In the data rows, the value 128 means zero.
What is the hidden score of each row? Scores go from 0 to 16, and 8 is about the middle.
[ 97 141 125 175  97 161 102 131] ~ 10
[133 120 125 121 130 118 138 139] ~ 8
[128 146 115 136 109 154 107 135] ~ 13
[229 135 103  89 154 118 102 100] ~ 6
[239  79  93  71 220  74 126 126] ~ 0
[145 145 112 105 164 106 121 131] ~ 7
[ 89 120 160 148  88 140 132 140] ~ 11
[133 113 144 116 154 110 143 106] ~ 7
[102 138  95 165 120 121 103 192] ~ 3
[106 167 117 153 100 140 105 143] ~ 9
[ 87 115 212 141  86 185  97  87] ~ 16
[161 107 185  93 122 115 140  86] ~ 10
[ 92 134  93 135  88 131  93 255] ~ 10
[161  96 111  86 170  87 171 140] ~ 5
[129 158  90 134 122 141  96 166] ~ 10
[178  89 111  87 165  85 170 136] ~ 4
[115 134 132 154 133 136 115 106] ~ 7
[102 176 102 169  92 178  93 122] ~ 15
[177  89 109  88 164  87 168 139] ~ 4
[143 177  95 138 121 152 105 101] ~ 11
[129 208  90 143 106 159 102  98] ~ 13
[138 117 130 104 115 140 126 154] ~ 15
[136 133 122 127 134 134 121 118] ~ 10
[167  96 114  86 162  87 170 139] ~ 5
[136 114 115 111 139 116 132 162] ~ 9
[157 151 112 118 131 129 120 110] ~ 9
[158  93 111  89 155  85 191 137] ~ 5
[125  86 144  88 105  90 250 118] ~ 10
[101 151 121 155 101 148 104 149] ~ 10
[109  92 163 113 118 100 203 112] ~ 8
[125 114  99 128 181  95 130 159] ~ 2
[153 101 149  96 138 103 166 109] ~ 8
[141 121 130 121 155  91 151 110] ~ 2
[ 88 205 101 191  96 151  95 108] ~ 6
[ 96 135 117 167  93 157 116 147] ~ 11
[104 147 120 155 101 150 104 148] ~ 11
[104 143 124 151 101 168 102 137] ~ 15
[ 92 186 101 189  80 202  90  97] ~ 16
[ 90 127 112 182  93 147 105 176] ~ 7
[140 122  94 124 122 113 131 183] ~ 6
[183 109 103 105 132 115 154 125] ~ 7
[104 129 204 113  94 154 129  79] ~ 16
[116 132 177 121 128 136 113  93] ~ 12
[129 162 104 142 107 168 114 104] ~ 15
[148 135 130  95 159 114 126 115] ~ 10
[131 143 106 148 107 177 116 102] ~ 16
[142  65 151 117 157 115 137 132] ~ 7
[ 89 159 115 201 116 130  98 125] ~ 0
[142 114 117 129 130 141 120 133] ~ 11
[132 124 150 120 123 148 121 101] ~ 14
[ 92 106 163 144 124  96 172 113] ~ 3
[166  98 113  92 162  89 164 139] ~ 4
[ 95  83 166  83 136  74 202 168] ~ 8
[ 73 112 143 217  76 207  88 109] ~ 15
[ 72 168 120 158 101 179  99 133] ~ 16
[150 112 106 110 152 102 137 159] ~ 5
[159 129 117 115 157 115 122 113] ~ 6
[103 148  90 205  97 162 103 128] ~ 5
[128  71 137  75 129  73 255 129] ~ 8
[110 133 124 144 109 141 113 153] ~ 10
[118 132 147 120 118 141 103 143] ~ 13
[154 100  99 103 152 102 135 184] ~ 6
[126 107  83 137 202  81 124 174] ~ 0
[109  93 170 106 123  90 203 111] ~ 7
[146 115  95 113 165  98 132 166] ~ 4
[137 109 118 118 142 143 149 107] ~ 14
[146  96 117 109 152  95 161 144] ~ 4
[153 118 133 104 147 115 142 109] ~ 9
[122 149 116 142 109 180  97 114] ~ 16
[107 152 161 142 111 174  98  76] ~ 16
[166 106 109 100 143 103 155 142] ~ 6
[162 101 117  91 173  92 150 138] ~ 5
[216 165  80  90 161  98 113 111] ~ 3
[135 160 108 139 112 151 115 110] ~ 12
[150 110 121 104 147 111 145 136] ~ 8
[ 92 123 152 169  95 169 100 123] ~ 13
[140 141 108 117 149 105 131 137] ~ 5
[115 133 158 128 128 135 124  99] ~ 11
[134 130 129 133 163 111 119 107] ~ 4
[173 109  91  96 184  89 131 159] ~ 3
[182  89 111  82 162  86 166 144] ~ 4
[104 206 102 151 101 168  89 114] ~ 15
[116  87 132 107 161  82 192 139] ~ 4
[138 120 122 120 127 119 136 144] ~ 8
[ 70 167  93 252  66 201  81 108] ~ 8
[151 108 145 100 155 115 111 138] ~ 9
[105 169 107 162 102 174  98 116] ~ 15
[133  92 120 112 123 101 193 143] ~ 7
[116 108 107 143 157  93 150 152] ~ 0
[ 89 100 190 119 132  92 136 152] ~ 5
[120  81 105  96 133  76 232 174] ~ 5
[ 91 177 129 171  99 160  94 109] ~ 11
[133 140  99 118 170  95 131 146] ~ 3
[161 104 104  81 171 102 155 148] ~ 9
[ 85  88 255 102 101  98 153  85] ~ 10
[113 123 146 137 117 167  92 130] ~ 16
[124 112 162 117 126 146 105 128] ~ 14
[124 120 120 161  87 124 165 120] ~ 4
[165 118 111 116 123 142 115 138] ~ 11
[147  85 105  86 193  83 171 154] ~ 5
[107  91 170  93 177 109 143 125] ~ 12
[120 156 117 144 131 118 124 116] ~ 5
[170  99 110  91 163  87 162 139] ~ 4
[106 160 101 168  92 179  99 128] ~ 15
[159 139 112 114 139 130 122 112] ~ 10
[148 123 126 106 175 105 121 123] ~ 6
[151 140 115 118 147 123 122 112] ~ 8
[239 104  86  76 218  77 123 107] ~ 0
[153 104 124 103 152 109 137 140] ~ 7
[107 154 121 143 100 153 104 148] ~ 13
[110 111 198 127  99 157 118  90] ~ 16
[126 106 182 116 118 120 147  95] ~ 10
[115 133 113 135 137 106 135 153] ~ 4
[210  87 121  78 146  89 165 123] ~ 4
[142 109  89 116 153 103 123 198] ~ 4
[124 193 100 153 130 126 111  96] ~ 5
[101 128 141 159  97 173 102 124] ~ 15
[ 83 130 149 172  99 117 142 128] ~ 3
[116 123 123 140 119 127 122 156] ~ 8
[119 120 133 137 129 123 125 138] ~ 7
[133 108 148 136  97 109 157 128] ~ 4
[ 98 140 134 166 102 165  98 122] ~ 12
[123  91 176  97 128  98 181 112] ~ 9
[131 215  89 138 107 157 101  98] ~ 13
[ 89 145 120 183  80 222  96  95] ~ 16
[102 144 126 160  96 168  93 140] ~ 14
[109 138 113 156 127 112 113 162] ~ 2
[155 126 117 116 149 124 123 115] ~ 8
[129 174  98 132 106 162  96 138] ~ 15
[ 88  88 255 113 105  99 153  87] ~ 8
[131 255  82  69 119  70 107 101] ~ 6
[175  92 110  88 164  86 164 142] ~ 4
[137 125 121 128 117 167 119 112] ~ 16
[105 134  94 162 129 116 101 194] ~ 2
[119 108 155 135 131 134 129 106] ~ 10
[153 129 129 101 171 103 120 117] ~ 6
[147 143 108 159 133 120 116 105] ~ 1
[ 83 163 118 187  83 191  91 116] ~ 16
[172  92 120  84 157  92 162 143] ~ 6
[142 131 116 123 145 128 129 113] ~ 9
[138 201  85 147 102 171  97  96] ~ 14
[175 139 106 111 134 131 117 116] ~ 9
[102 162 116 157  93 166  98 137] ~ 14
[ 88 173 103 186  91 170  93 131] ~ 11
[138 117 112 112 151  95 156 142] ~ 4
[ 85 124 111 197  79 189  93 155] ~ 13
[207 111  92  88 166  94 137 132] ~ 3
[ 94 117 221 127  96 152 118  80] ~ 16
[131 120 169 112 119 138 125 101] ~ 13
[110 159 114 141 104 152 109 140] ~ 13
[182  96 122  86 192  89 139 116] ~ 4
[106 145 120 155 103 146 106 146] ~ 10
[122 130 130 124 143 116 110 151] ~ 7
[101  87 221 107  83 191 114 102] ~ 16
[174 130  89 124 171 115 141  85] ~ 4
[145 109 147 112 132 127 134 111] ~ 10
[120 156 147 124 117 155 111  90] ~ 16
[155 115 119 105 164 104 136 127] ~ 6
[178  88 113  85 159  87 170 142] ~ 4
[123  78 188  83 161  80 169 124] ~ 7
[103 126 121 146 121 117 117 175] ~ 5
[119 150 154 145 121 139 107  87] ~ 9
[108 131 160 133 130 125 107 126] ~ 8
[128 147 121 129 101 179 104 117] ~ 16
[123 118 148 133 162 119 113 106] ~ 6
[126  83 135  84 178  75 187 148] ~ 6
[114 158 115 144 107 158  97 138] ~ 13
[107 149 162 132 111 143 123  90] ~ 13
[154 131 119 120 117 137 120 130] ~ 10
[206  98 103  94 162  96 154 112] ~ 3
[234 120  88  81 162 102  97 149] ~ 3
[158 103 114 100 154  90 162 140] ~ 4
[106 161 117 152 100 160  92 144] ~ 13
[145  96 116 101 154  92 154 165] ~ 5
[ 85 117 157 159  91 134 134 143] ~ 8
[187  92 108  81 196  82 144 134] ~ 3
[172 106 101  98 196  90 130 137] ~ 3
[104 154 133 158 100 154 111 112] ~ 11
[141 161 104 130 108 167 112 107] ~ 16
[156 100 115 101 151  94 158 148] ~ 5
[138 111 147 110 152 113 133 115] ~ 8
[118 124 122 134 116 134 119 159] ~ 10
[103  97 226 118 108 116 105 134] ~ 9
